In the data rows, zero lies at 4.5, halfway between 4 and 5.
Some points, one per row:
[3 3 4 6 4 4 4 5 5 4 8 5 4 6 6 5]
[4 4 3 6 3 4 4 6 5 4 4 5 4 4 3 3]
[4 4 3 5 4 4 4 5 5 3 3 5 2 5 5 4]
[5 4 3 4 3 4 5 5 4 4 4 4 3 4 4 3]
[4 5 4 5 4 5 5 5 4 3 4 4 4 5 6 5]
[4 3 5 4 5 5 5 5 2 5 5 3 4 5 3 4]
[4 4 5 4 5 5 5 5 4 5 5 4 4 4 4 4]
[6 4 5 5 6 4 6 4 5 5 5 4 5 5 2 5]
[4 3 5 3 6 3 6 3 5 4 4 5 5 4 4 5]
[5 5 4 5 4 4 5 3 5 4 2 5 5 4 6 4]
[4 4 4 5 3 4 5 4 4 3 4 5 5 4 5 4]
[5 2 4 4 4 4 5 5 5 4 5 5 4 4 5 4]
[5 5 5 5 5 4 4 5 4 4 5 4 4 5 4 4]
[4 4 5 4 6 5 5 5 4 5 5 4 3 5 4 5]
[5 5 6 4 7 5 5 4 4 6 5 4 4 5 5 6]
Here are 16 more points, each followed by its number:
[5 6 5 4 6 6 5 4 5 5 4 4 7 4 4 6] 0
[4 5 5 5 5 0 5 2 6 5 4 5 5 4 4 5] 1
[5 5 4 6 4 3 4 3 5 2 4 6 5 3 4 4] 2
[4 4 4 6 3 4 4 4 4 2 4 5 3 4 5 2] 3
[4 5 4 5 3 4 5 6 3 3 5 4 3 5 6 3] 4
[4 2 3 5 3 6 4 7 4 4 6 4 0 6 4 3] 5
[5 2 4 3 5 6 5 6 4 5 5 3 4 5 0 3] 6
[6 4 5 4 6 4 6 5 5 5 4 3 5 4 3 5] 7
[6 4 4 4 5 4 6 2 4 5 3 4 5 2 4 5] 8
[5 0 4 4 4 1 6 0 4 4 2 4 6 4 7 5] 9
[5 5 4 4 5 5 5 4 3 4 3 5 4 3 6 4] 10
[4 4 5 4 4 7 5 5 3 5 5 5 3 4 5 4] 11
[4 5 7 4 5 6 4 6 4 6 5 4 5 6 4 5] 12
[6 6 9 3 7 9 4 6 4 9 8 4 8 6 3 6] 13
[6 5 9 0 9 6 4 5 5 9 7 5 7 5 2 6] 14
[7 5 6 3 8 4 4 4 7 7 6 6 7 5 4 9] 15
Which two of these numbered points are nearest to each point below, looking only along the 2 directions in which the first points spread most? Their numbers follow each, nearest first.
[0 1 4 8 3 9 0 7 6 5 8 5 4 9 5 4] > 5 4
[5 4 4 6 4 4 6 3 5 4 4 5 4 5 5 5] > 10 2
[7 7 6 3 6 5 7 5 3 6 4 3 5 4 3 5] > 0 7
[7 4 8 1 9 6 5 3 5 9 6 3 7 4 3 9] > 14 15
[4 4 4 7 2 4 4 3 5 1 5 5 5 3 6 3] > 3 4
[6 5 7 2 7 8 6 5 3 9 6 2 4 4 2 6] > 14 13
[3 3 3 6 2 5 2 7 5 5 5 5 4 9 0 4] > 5 4
[7 4 6 1 9 2 5 2 6 7 6 5 8 3 4 9] > 15 14
[4 5 8 5 6 6 2 5 7 6 9 4 7 5 3 6] > 12 6
[6 4 5 3 8 4 7 2 4 6 4 4 5 4 3 6] > 15 0
[3 2 3 5 4 5 4 6 6 3 5 4 4 6 4 1] > 4 5
[4 4 5 4 5 5 4 4 6 5 5 5 5 4 4 6] > 6 11
[4 4 0 5 3 4 5 6 5 3 3 4 4 4 5 3] > 3 2
[4 2 5 5 5 3 5 0 5 4 5 5 5 2 5 5] > 1 10
[4 5 6 4 5 4 5 5 5 4 6 6 4 5 9 4] > 11 4
[4 5 4 5 3 5 5 5 5 3 1 5 5 5 5 3] > 2 3
[5 4 7 3 5 3 4 5 5 6 4 5 4 6 7 5] > 6 7
[1 5 4 5 4 3 3 7 7 5 5 5 4 9 4 5] > 5 4
[5 4 1 4 2 5 5 6 3 3 2 1 0 5 5 2] > 3 4
[7 4 4 3 4 6 7 5 0 4 4 2 4 3 6 4] > 1 10
[5 4 5 5 4 5 4 5 4 4 5 4 5 4 4 4] > 11 6
[4 4 5 4 4 5 4 6 4 5 5 4 5 5 4 3] > 11 6
[4 4 3 3 4 4 5 5 3 2 1 3 3 4 6 1] > 2 3
[5 5 4 5 5 3 5 4 5 4 4 5 6 4 5 5] > 10 1
